Each row has a hidden score. How much does it go up from the first row of each pair to the second? 10 means little or no change, 20 a big rise and 0 a big fall. The score is a weighted sum of the row's numbers plus the product of two more (or one squared), each taken from its middle value.
[0.38 -0.56 -2.82 0.67 -1.26 1.22 0.42 -1.27 -1.95 0.12]
[0.22 0.65 -0.37 1.48 0.55 -0.26 0.53 1.58 0.56 -0.02] -> 15
[1.00 0.84 -0.69 1.36 -0.35 0.81 -0.53 -0.11 -0.40 0.03]
[-0.56 -0.23 0.62 0.68 -0.27 -0.92 -0.22 -0.90 -0.15 0.22] -> 14
[0.11 1.75 -0.45 -2.88 0.13 0.12 1.25 0.45 -0.94 0.86]
[1.69 -1.02 0.07 -0.87 1.20 0.17 -0.73 1.07 0.08 -1.81] -> 7
[-0.94 0.48 -1.07 1.28 -1.36 -1.16 -1.22 -1.07 -0.30 0.22]
[0.32 0.35 -0.82 -1.09 0.36 1.12 -1.68 0.72 -0.53 0.37] -> 10
[-0.31 -1.11 -0.72 -1.06 0.98 -0.13 0.21 -1.23 -0.98 -0.32]
[0.08 0.22 0.56 0.15 0.27 0.65 0.16 1.29 0.74 0.47] -> 9
[0.60 -0.20 -0.39 0.09 -0.17 0.36 0.75 -0.40 0.98 0.45]
[1.54 0.28 -0.31 0.29 0.10 0.57 -0.23 -0.79 0.36 -0.20] -> 8
[0.81 0.40 -0.45 -3.02 0.38 2.29 0.25 1.20 -0.28 -0.71]
[0.19 0.25 1.56 0.56 -0.42 -0.68 0.17 0.58 0.02 1.60] -> 6
[1.56 0.46 -0.50 -0.06 1.00 0.13 0.02 1.11 0.52 -2.22]
[1.35 1.09 0.12 -0.58 1.97 0.86 0.52 0.01 0.08 -1.61] -> 8
[-0.31 -0.47 -0.02 0.82 -1.04 0.64 0.37 -0.35 -0.33 0.53]
[-1.56 0.46 0.68 0.74 -2.08 -2.79 -0.45 -0.45 -0.97 0.78] -> 13
[0.11 -0.80 0.07 -0.90 0.94 0.14 -0.36 1.48 0.30 1.86]
[-0.85 -1.53 -0.18 0.37 -0.97 0.50 -0.61 0.99 0.98 -1.53] -> 9
[-1.10 -0.79 1.02 -0.25 -0.06 -1.07 -0.14 -1.53 -0.16 1.70]
[-1.11 0.04 -0.46 -0.53 -0.21 -1.21 0.18 -2.04 -0.24 -1.30] -> 11
[-1.89 -0.04 0.18 -0.35 -0.51 1.29 -0.19 -1.58 -0.54 -0.18]
[0.59 -0.28 -0.78 -0.13 1.22 0.28 -0.52 0.33 -0.19 0.14] -> 8
[-1.09 -0.84 -1.43 0.25 -0.12 -0.20 0.42 -1.72 -0.55 -0.74]
[-1.27 -0.76 -0.26 1.55 -1.65 -1.40 0.49 -0.18 0.56 0.02] -> 10
[0.35 -0.83 0.44 -0.78 0.24 -0.15 -0.29 0.49 -0.20 -1.62]
[0.92 0.63 1.87 -0.69 1.16 0.43 -0.50 0.30 0.44 2.17] -> 10
[-0.60 -0.51 -1.03 0.79 0.87 0.53 0.28 -1.08 -1.84 0.30]
[0.28 0.44 -1.66 -1.16 -0.27 -0.38 0.43 -0.12 -0.16 0.07] -> 12
[1.49 0.77 0.09 -1.76 1.30 0.53 1.48 -1.03 -0.38 1.00]
[0.92 0.25 0.71 0.51 -0.59 -1.26 0.39 0.67 1.29 -0.11] -> 9
[-0.58 -0.78 0.13 0.38 -0.89 -1.25 0.54 0.07 -1.05 1.10]
[-1.20 -1.47 -0.05 -0.11 1.45 0.43 -0.15 -1.16 -0.26 -0.22] -> 11
[0.32 0.03 1.54 -0.55 0.22 -0.15 -0.64 1.01 0.59 -0.77]
[0.04 1.30 -0.37 -1.43 -1.00 0.56 -1.14 -0.59 -0.10 0.79] -> 7
[0.58 -0.29 0.00 0.51 -0.64 2.10 -1.51 -0.37 1.57 -1.64]
[-0.48 -1.55 0.00 0.91 -0.03 -0.10 -0.64 0.12 0.38 1.00] -> 15
[-2.14 0.43 1.50 1.42 -1.48 -1.84 0.17 -0.84 -0.32 -0.15]
[-0.49 0.71 -0.15 -0.93 0.82 0.20 -0.58 -0.48 0.19 0.17] -> 9
[1.40 -0.75 -0.02 0.14 2.83 0.78 -1.57 0.08 0.58 -0.25]
[0.07 0.59 -0.17 0.37 0.22 0.64 0.84 -0.32 -0.45 -0.87] -> 14
[-0.96 1.17 0.64 -0.99 1.86 0.10 -0.50 -0.63 -1.97 -0.19]
[0.52 -0.54 0.19 -0.54 0.49 0.02 -0.27 1.44 1.05 1.58] -> 10
[-0.18 -0.86 -0.48 -0.02 -1.40 -0.66 0.74 0.11 0.76 0.30]
[1.27 0.24 -0.99 -2.40 -0.01 0.49 -0.31 0.73 -0.58 0.76] -> 11
[0.25 1.17 -0.15 -0.33 0.21 1.09 -0.84 0.44 -0.84 -0.44]
[0.05 -0.41 0.14 -1.71 0.67 1.65 -1.14 0.68 0.29 -0.98] -> 14
[-1.41 -0.06 1.08 0.10 0.20 0.38 0.55 -0.29 1.38 1.35]
[-0.09 1.20 -0.69 0.66 -0.27 -0.83 -0.56 0.37 -0.48 0.38] -> 4
[0.08 -1.75 0.28 0.44 -0.14 1.41 0.37 -0.63 0.40 -1.24]
[0.58 -0.28 0.19 -0.24 2.28 -0.12 -0.72 0.87 0.17 -0.10] -> 14
[1.26 -1.03 0.21 -1.45 0.66 0.98 -0.57 0.13 1.45 -0.77]
[0.20 0.00 0.32 -0.82 -1.25 -0.17 0.69 0.26 -0.03 0.64] -> 12
[-1.53 0.67 -0.05 -0.58 -0.22 -3.43 -1.19 -1.01 -0.04 0.71]
[0.81 -0.65 -0.98 -0.57 1.82 -0.43 -1.18 0.22 -0.56 0.21] -> 8
[0.30 0.14 -0.92 -0.65 2.12 -0.38 0.14 -0.91 0.65 0.10]
[0.52 -0.10 -0.09 0.23 0.07 -0.17 1.00 -1.08 1.00 -0.80] -> 6
[-1.57 -0.39 0.14 1.85 -0.49 -1.16 -0.06 -0.02 -1.41 0.29]
[-0.13 0.25 -1.52 -0.84 0.88 -0.87 -0.93 -0.23 -1.10 -0.15] -> 9
[1.01 -0.48 0.26 0.57 0.70 0.22 -0.29 1.42 0.33 0.45]
[1.15 -1.20 1.16 1.53 0.30 -0.42 -0.30 0.82 1.43 0.60] -> 7
[-0.22 0.55 0.18 0.65 -1.71 0.08 0.10 -1.10 -0.76 -0.70]
[-0.58 0.31 0.51 1.66 -1.22 -0.98 0.04 -0.36 -0.95 0.99] -> 11
[0.74 2.29 -0.99 -0.93 -1.04 0.20 -0.02 -0.66 0.65 1.41]
[1.32 -0.25 0.40 0.26 0.96 0.70 0.25 0.58 0.10 0.62] -> 13
[0.60 -0.23 0.46 -1.48 0.82 0.22 0.01 -1.16 -1.54 1.91]
[-0.52 -0.57 -2.05 -0.12 -1.88 1.06 -0.42 -1.98 -1.24 -0.77] -> 4
[-1.08 0.07 0.87 0.34 0.90 -0.99 -0.04 -0.33 -0.40 0.11]
[-0.04 -0.26 0.66 -0.59 1.09 0.43 0.51 -0.94 -1.42 -0.25] -> 10
[-0.54 -1.03 0.78 0.36 -0.55 0.03 0.73 0.19 0.37 -0.11]
[0.66 0.29 -0.99 -0.71 -0.03 0.84 -0.16 0.02 -0.90 0.34] -> 8
[0.65 -0.29 -0.64 -0.85 -0.03 0.75 -0.42 -0.58 -0.22 0.92]
[0.04 -0.29 -0.22 0.01 0.66 0.19 -0.37 -0.28 -0.61 1.74] -> 11
[-0.01 -0.20 -1.44 0.13 -1.20 0.37 -1.14 0.63 -0.58 -0.58]
[-0.33 1.23 -0.13 0.61 0.05 1.15 0.55 -0.37 1.40 -0.51] -> 11
[0.11 -1.07 -0.25 -0.82 -0.51 1.07 -0.31 0.04 0.55 -1.46]
[-0.95 0.16 0.81 0.09 -0.64 -0.14 -0.03 -0.37 -0.06 -0.57] -> 12
[0.06 0.13 1.95 -0.29 0.95 0.29 -0.03 3.21 1.11 -0.95]
[0.77 1.56 1.34 0.07 0.85 -0.59 0.18 0.46 0.21 0.86] -> 6
[0.32 1.56 2.10 -1.19 0.19 -0.28 0.72 0.91 2.06 0.56]
[-0.69 -1.70 0.21 -0.14 0.51 -0.43 -0.89 -0.53 1.45 0.62] -> 7
[-0.45 -0.70 -0.29 -0.05 0.90 1.21 -0.13 -0.53 -0.58 -0.55]
[0.12 -0.17 0.31 -1.15 -0.17 0.78 0.63 0.75 0.57 -1.59] -> 12
[-1.23 1.54 -1.33 1.37 -2.14 0.56 -0.39 -0.39 0.51 0.58]
[1.28 0.27 1.58 -0.04 0.17 -2.73 -0.14 1.72 0.65 0.54] -> 19
[-1.50 0.83 -0.79 -1.58 -0.09 1.36 -0.87 -1.03 -2.45 0.12]
[0.11 0.71 0.04 -1.37 -0.44 -1.35 0.84 -0.01 -0.02 -0.03] -> 13
[-2.16 -0.29 0.99 0.57 -0.78 -1.02 0.51 -0.84 -0.02 0.23]
[0.14 -0.69 -1.13 -1.29 0.84 1.29 -0.06 0.05 -0.26 -2.11] -> 10
[-0.31 -2.08 1.26 -0.69 0.36 -1.31 -1.60 -0.26 -1.19 0.62]
[1.05 0.48 -1.13 -0.24 1.06 0.30 -0.52 0.18 1.12 -0.43] -> 9
[-0.89 -1.14 0.48 -0.04 -1.30 -1.48 0.31 -0.28 -0.68 0.92]
[-0.04 -0.54 1.16 0.02 -0.57 0.45 -0.21 0.79 2.28 0.10] -> 8
[0.09 -0.47 -0.54 -0.12 -0.46 -0.79 1.07 0.80 -0.89 -0.53]
[0.09 1.66 1.70 0.37 0.11 -0.23 0.15 1.19 -0.17 -1.64] -> 7
[-0.60 -0.69 -1.79 -0.38 -0.69 -0.58 0.27 -2.46 -1.61 1.50]
[-1.28 0.05 -0.07 -0.69 0.29 0.56 -1.26 -0.15 0.44 -0.05] -> 12
[-1.15 0.06 -0.31 0.85 -2.27 0.59 0.69 0.06 0.36 -0.49]
[-0.16 -0.14 -0.69 0.78 0.36 0.41 -0.28 -0.31 0.77 0.24] -> 9
[1.36 0.98 0.02 -1.72 1.75 2.23 -0.38 0.58 1.38 -1.09]
[-1.21 2.17 0.80 1.44 0.40 -0.57 -0.54 -1.45 -0.43 1.00] -> 5
[-1.55 1.96 -2.44 0.71 -2.51 -1.45 0.34 -1.26 -0.80 2.13]
[1.62 -1.48 -0.39 0.74 -0.32 0.65 -0.93 1.47 -0.05 1.73] -> 8
[1.86 -0.15 -0.30 -2.38 1.30 0.58 -0.26 0.69 1.75 -2.04]
[-0.68 -0.96 -0.53 0.49 -0.56 1.36 0.13 -0.28 -0.45 0.31] -> 9
[-0.35 0.27 0.37 0.72 -0.58 0.20 0.28 -0.79 0.31 -0.25]
[0.18 -0.24 -1.78 0.35 -0.81 0.60 -0.62 0.06 0.23 -1.32] -> 11
[-0.12 0.03 -0.55 0.58 -1.15 0.12 0.06 -1.48 -0.31 -1.16]
[-0.05 1.39 -0.10 0.47 0.38 -0.71 -0.04 -0.92 -1.05 0.68] -> 11
[0.41 1.06 -0.80 -0.85 -0.38 1.23 0.73 1.19 0.25 -2.21]
[1.21 0.37 -1.15 -0.40 0.80 -0.13 0.24 -0.09 0.52 0.47] -> 6
[0.97 0.06 0.50 0.75 0.37 -0.74 0.34 -0.22 0.27 1.66]
[0.96 -0.84 -0.87 -0.70 -0.04 -0.86 -0.39 -0.40 -0.65 -0.04] -> 12
[-0.48 -0.70 0.59 0.20 0.84 -0.28 0.34 0.29 -0.44 0.83]
[-0.17 -0.07 0.20 -0.54 0.73 0.52 0.86 1.35 1.09 0.86] -> 11
[2.27 0.20 -1.14 1.56 0.81 0.29 -1.17 0.36 0.86 -0.36]
[0.11 0.22 -0.85 -1.01 -0.49 -0.04 0.49 -0.56 -0.28 -0.06] -> 14
[1.09 -0.04 -0.58 -0.91 0.42 0.75 -0.32 0.16 0.08 -0.70]
[1.86 -1.94 -2.17 -1.69 0.14 0.22 -0.21 -1.13 -0.25 0.35] -> 5
[-0.66 -0.64 -0.82 0.66 -1.73 0.13 1.00 -2.11 -0.66 -1.63]
[-1.26 0.10 1.73 -0.33 0.56 0.12 0.09 -0.33 0.38 -0.07] -> 17
[-0.94 -1.24 0.20 1.64 -0.09 -2.49 0.49 -0.13 -0.56 1.17]
[0.91 0.39 -0.09 -1.73 1.21 -0.70 0.59 -0.26 -0.46 0.75] -> 9
[0.32 -0.37 -0.43 -1.43 0.69 -0.21 0.36 1.01 -0.67 1.05]
[0.72 1.24 -0.10 -1.36 0.31 0.69 -0.39 0.12 0.12 -1.52] -> 7
[0.96 -0.32 1.79 2.09 0.15 -1.38 2.70 0.32 0.82 1.04]
[-2.21 0.81 1.55 0.90 0.08 -0.92 -0.01 -1.47 -0.52 2.31] -> 13
[-0.97 0.23 -0.95 -0.43 -1.46 -0.06 0.37 -2.13 -1.26 -0.18]
[0.14 1.64 0.70 0.23 -1.16 0.50 0.08 0.25 0.78 -0.29] -> 10
[1.91 0.38 1.79 -1.48 0.66 -0.03 -0.24 1.98 0.91 0.24]
[-2.42 -0.28 0.72 1.09 -0.03 -0.22 -1.42 -0.74 0.85 0.13] -> 8
[0.24 -0.97 -0.04 -1.94 0.94 0.48 1.00 1.39 1.41 0.53]
[-0.88 0.92 -0.75 -0.77 -0.49 -1.09 0.72 -0.58 -0.07 -0.08] -> 9
[1.60 1.48 0.84 -0.66 0.10 -0.58 2.33 0.33 1.04 0.89]
[-0.20 -1.48 0.42 0.48 1.31 1.38 -0.46 1.14 1.20 -0.75] -> 12
[0.01 0.10 0.13 -1.26 2.26 -0.51 -0.33 -0.57 -1.57 -1.74]
[1.30 -0.07 1.36 0.65 0.48 -0.73 0.95 1.20 1.01 1.13] -> 6
[1.23 0.09 0.46 0.99 -0.85 -2.73 0.07 0.20 0.47 0.22]
[-0.85 -0.62 -4.88 1.13 -1.53 -0.35 -0.34 -2.30 -0.78 0.71] -> 7
[1.82 0.43 0.63 0.80 0.52 -0.35 0.75 -0.04 -0.93 -0.33]
[-0.94 0.63 1.02 0.34 -0.14 -0.38 -1.01 0.50 1.26 1.04] -> 9
[-0.68 0.57 1.24 0.19 1.31 -0.36 -1.06 -0.81 -1.16 2.71]
[0.11 -0.70 1.70 1.49 -1.85 -1.22 1.49 0.95 -0.03 -0.62] -> 11
[1.33 0.98 0.08 -0.33 -0.50 0.78 0.16 0.89 -0.65 -0.22]
[-0.17 -0.62 -0.14 1.61 0.09 -1.36 -0.24 0.25 -0.25 0.41] -> 12
[0.22 1.45 0.04 -0.29 -0.07 -1.35 0.34 1.23 -1.00 -0.01]
[0.72 1.47 -0.72 0.68 -0.88 -1.53 -0.29 -0.31 0.29 0.24] -> 5
[-0.01 0.13 1.28 -1.70 2.62 -0.46 0.15 -1.00 1.00 1.98]
[-1.74 0.99 1.10 1.12 -2.50 -2.85 1.33 0.19 1.90 -0.20] -> 7
[-1.62 -0.36 0.39 -0.29 -0.09 1.03 0.78 -0.74 -0.25 0.95]
[0.39 -0.08 1.37 -0.40 0.71 1.13 0.06 0.13 0.63 0.98] -> 7
[2.37 0.42 -0.55 -0.16 0.32 0.42 0.30 1.70 0.62 -0.29]
[-0.35 -0.55 1.28 0.03 -0.78 -0.15 0.64 1.17 1.92 -1.92] -> 11
[-0.35 0.28 -1.39 0.10 0.47 0.48 0.31 -0.11 -0.53 1.80]
[-1.70 -0.43 -0.25 1.01 -0.82 -0.62 0.88 0.05 -0.53 -0.41] -> 15
[1.04 0.84 -0.73 -1.32 0.41 -1.02 0.70 -0.71 -1.64 -0.86]
[1.82 1.04 -1.30 -0.22 0.03 -0.29 -0.32 0.43 0.08 -0.89] -> 7
[1.33 -0.36 -0.99 -1.09 -0.02 0.17 -0.11 0.47 0.65 -1.92]
[0.06 -0.35 -0.21 0.78 0.64 -0.97 -0.87 0.08 0.62 -0.89] -> 10
[0.87 -0.64 0.17 -0.96 -0.17 -0.68 -0.33 0.37 -1.46 -1.24]
[-0.63 -1.08 -0.43 0.20 1.52 0.17 0.22 -0.20 0.17 1.17] -> 10
[0.21 -0.21 0.11 0.10 0.52 0.80 -0.30 0.28 -1.24 0.02]
[0.87 -0.54 -1.92 -1.12 -0.41 0.41 0.59 0.05 -0.40 0.19] -> 11
[0.50 0.14 1.51 -2.01 0.02 0.03 -0.71 1.53 -0.12 -0.44]
[-0.49 -0.90 0.73 1.07 -0.92 1.66 0.68 0.14 0.42 -0.96] -> 6
[-0.61 0.20 0.86 0.45 0.73 -1.11 0.10 -0.54 0.14 1.21]
[0.88 -0.05 2.10 -1.25 0.47 1.06 -0.73 2.44 3.71 -1.36] -> 10
[2.94 -1.20 0.57 -0.05 0.69 1.24 0.25 1.31 1.14 -1.22]
[0.59 0.70 -0.19 -1.59 0.29 1.04 -0.58 0.05 -1.09 -0.20] -> 14
[0.51 -0.07 0.23 -1.19 -0.68 -0.22 -0.13 -0.45 0.58 -0.63]
[-0.44 0.34 1.17 0.28 0.40 0.60 -0.53 0.45 0.17 -1.00] -> 13
[0.32 0.53 -0.34 -0.20 -0.03 -2.66 0.37 -0.18 0.05 1.32]
[1.35 -0.62 -0.30 1.40 -0.38 0.25 0.17 -1.59 -0.70 0.37] -> 1
[-0.64 -0.07 0.55 -1.65 -1.45 1.93 0.64 0.14 0.01 -1.50]
[0.98 0.68 -1.05 -2.34 0.75 1.42 -1.01 0.26 0.36 0.18] -> 8
[1.27 0.87 0.07 0.09 0.09 1.52 0.39 0.40 1.58 -1.54]
[-0.44 0.10 -0.41 1.11 -2.12 -0.92 1.34 -0.92 0.31 0.08] -> 10
[-2.23 -0.61 -0.02 0.63 -1.65 -1.81 -0.34 -0.95 -0.13 0.53]
[0.21 0.61 1.29 0.58 -0.36 -0.21 0.11 -1.93 -2.17 1.04] -> 7
[0.35 0.04 -0.21 -1.01 -0.76 -0.31 -0.75 0.07 -0.39 -1.34]
[0.13 0.33 0.09 0.58 0.21 0.48 0.20 0.54 -0.16 0.88] -> 9
[-1.41 -1.51 0.84 0.87 1.73 -0.10 -0.07 -2.55 0.01 -0.70]
[0.10 -0.06 0.92 0.09 0.63 -0.28 0.35 -1.15 -0.67 1.39] -> 9
[-1.01 -0.60 -1.67 0.81 -0.55 0.26 0.10 -1.26 -0.27 0.18]
[0.21 0.19 0.78 -0.25 -0.95 -0.67 0.50 -0.89 -0.32 -0.72] -> 9
[0.13 -0.95 1.12 0.63 1.65 0.31 -0.26 -0.98 0.90 1.47]
[0.14 0.19 0.71 -1.85 0.69 0.55 1.07 -1.67 -0.41 -0.73] -> 11
[0.73 -0.33 -0.47 0.21 -0.68 1.08 -0.28 0.74 0.84 -0.28]
[-0.43 0.15 -0.15 -0.04 -0.10 -0.33 0.25 0.33 -0.33 2.43] -> 13
[0.86 0.62 -1.39 -0.76 -0.62 0.25 -0.72 0.38 0.12 -0.02]
[0.36 0.32 -0.62 -0.32 -0.78 3.56 -0.85 0.24 0.30 -2.27] -> 9
[2.58 1.05 -0.98 -1.18 -0.25 0.76 0.16 0.99 0.64 -0.45]
[1.47 -1.15 0.97 -0.58 -0.05 2.01 -0.86 3.22 0.85 1.49] -> 12
[0.07 -0.19 1.48 -0.46 -0.66 -0.26 0.78 0.16 0.64 0.69]
[-1.26 1.23 0.41 -0.56 -1.78 0.78 -0.37 -0.53 -0.08 -1.76] -> 10
[-0.57 0.21 1.66 0.62 -0.58 -1.61 -0.47 1.01 0.51 0.04]
[-1.10 0.04 1.00 0.15 0.90 -0.47 -0.51 1.19 0.03 0.72] -> 10
[1.36 -0.04 -0.58 -1.42 1.82 1.39 0.28 0.43 1.26 -0.82]
[0.55 -1.13 -1.66 0.42 -1.14 1.65 -0.67 -0.61 0.73 -1.10] -> 3
[1.92 0.23 -1.45 0.20 0.75 -1.05 -0.05 1.48 0.56 -1.34]
[0.29 0.42 -1.44 -0.71 -0.50 0.55 -0.15 -0.44 -1.04 0.16] -> 1
[-0.74 0.69 0.24 0.02 0.84 0.84 -0.45 -1.57 0.48 -1.22]
[0.06 -0.08 -1.49 -1.56 -0.59 1.31 -0.04 -1.41 -1.44 -1.12] -> 10
[-0.10 1.70 0.91 -1.10 -0.44 0.13 -0.07 -0.88 -0.14 -0.32]
[1.56 -0.53 -1.31 0.47 0.17 0.37 0.92 -0.32 -0.40 0.14] -> 9
[-1.21 1.11 0.47 -1.68 0.01 0.49 1.44 -1.54 -0.26 0.07]
[2.37 0.70 0.33 0.17 0.42 -0.13 0.09 0.63 0.14 0.07] -> 3
[0.78 0.74 -1.06 -2.47 1.61 2.50 0.26 1.28 0.54 -1.01]
[0.46 0.57 -0.56 0.92 -0.75 -0.15 -0.29 0.50 0.22 1.80] -> 3
[-0.12 0.98 1.09 -0.28 0.66 -0.56 0.52 -0.16 -0.95 -0.01]
[1.18 -0.20 -0.58 0.02 0.52 -0.51 -0.11 1.33 0.42 -0.01] -> 10
[0.23 -1.11 0.49 -1.29 0.83 0.67 0.96 -0.72 -1.63 -0.29]
[0.96 0.06 -0.77 -0.37 -0.40 0.71 -0.27 1.89 0.83 -0.66] -> 8
[1.55 -0.11 -0.62 -0.46 0.94 0.13 -0.74 0.45 0.71 -0.56]
[-1.15 -0.69 0.67 0.86 -0.37 -0.93 0.48 0.63 -0.12 0.57] -> 14
[-0.54 2.21 0.94 0.10 0.34 -0.04 0.65 0.41 1.20 0.66]
[0.54 -0.09 1.60 0.36 0.60 -1.05 -0.23 0.83 0.29 0.67] -> 9
[-0.58 -0.97 0.68 0.67 0.28 0.96 0.12 0.69 0.35 -0.87]
[0.13 -1.54 -0.30 1.03 -1.01 -0.56 1.63 -1.11 -1.66 -0.30] -> 8
[-2.26 0.20 0.69 1.71 -0.37 -0.34 0.25 -0.86 -0.79 0.38]
[-0.41 -0.98 0.46 -0.91 1.26 -0.81 -0.12 -0.77 -0.21 0.19] -> 13
[0.32 0.14 2.04 2.46 -0.50 -1.96 0.77 0.39 -0.83 1.99]
[0.58 -1.01 -1.20 -2.05 1.66 0.94 -0.58 -0.28 0.10 -0.27] -> 12
[-1.76 -1.01 -0.05 0.11 0.23 0.87 -0.35 -1.03 -1.26 -0.85]
[-0.73 0.34 0.36 1.87 0.45 0.28 -0.09 -1.03 -0.33 -0.02] -> 6
[-1.71 -0.77 -1.66 0.23 0.99 -0.38 -1.35 -2.57 -2.10 1.12]
[0.38 -0.08 0.42 0.29 0.73 -0.39 0.04 2.25 0.81 -0.49] -> 18
[0.34 0.25 -0.40 0.08 0.85 -0.25 0.19 -0.25 0.12 -0.70]
[-0.75 0.31 -0.09 1.39 0.28 -0.33 -0.40 0.03 -0.81 1.20] -> 6
[1.04 -0.33 -0.30 0.64 0.55 -0.93 -0.46 0.46 -1.60 1.87]
[-0.38 -0.32 -0.28 0.39 0.71 -0.31 0.03 -0.88 0.16 0.65] -> 12
[-1.08 0.55 0.90 1.23 -0.56 -2.10 0.48 -0.52 -0.47 1.52]
[-0.82 0.57 -0.25 -0.89 0.64 1.14 -0.25 -0.01 0.12 -2.96] -> 12
[1.57 -1.74 -1.10 0.28 -0.33 0.54 0.84 1.18 -1.21 -1.10]
[0.89 -0.63 1.80 0.52 1.39 -0.70 -0.19 0.56 0.39 1.08] -> 7
[-2.21 -0.94 0.71 1.09 -0.15 -0.48 1.10 -0.32 -0.39 0.12]
[-0.45 0.14 0.82 0.54 -1.12 0.40 -0.61 -1.14 0.89 0.70] -> 2
[-0.28 -0.69 -1.05 0.81 0.71 -0.84 -1.39 -0.43 -0.87 1.13]
[-0.77 -0.11 -0.42 0.48 -0.15 -0.94 0.62 -0.44 -2.21 0.47] -> 16
[-1.35 1.47 -1.05 0.47 -0.85 1.49 -0.60 -1.21 -0.12 -0.14]
[-2.27 0.65 1.69 0.97 0.02 -0.94 -0.50 0.13 0.08 0.81] -> 15
[-0.83 0.21 1.30 0.04 0.60 0.56 -0.40 0.91 0.94 -0.36]
[1.04 -0.96 -0.67 1.84 -1.34 -0.04 0.32 0.34 1.60 -0.74] -> 5
[-0.20 -0.67 -1.73 0.64 -0.57 1.07 0.48 -0.63 -0.66 0.43]
[-1.31 -0.51 0.50 -0.34 0.03 1.25 -0.49 -0.49 -0.54 0.05] -> 13
[1.69 1.16 -0.05 -1.26 1.64 0.18 1.33 -0.76 0.68 1.75]
[-0.60 0.96 2.01 -0.28 -0.75 -0.14 -0.55 0.08 0.16 -1.76] -> 11
[-0.85 0.21 0.47 -0.50 0.95 1.27 -0.57 -0.54 0.05 -2.31]
[-0.83 -0.04 -1.76 0.48 -1.52 0.77 -0.27 1.52 0.29 -2.25] -> 12
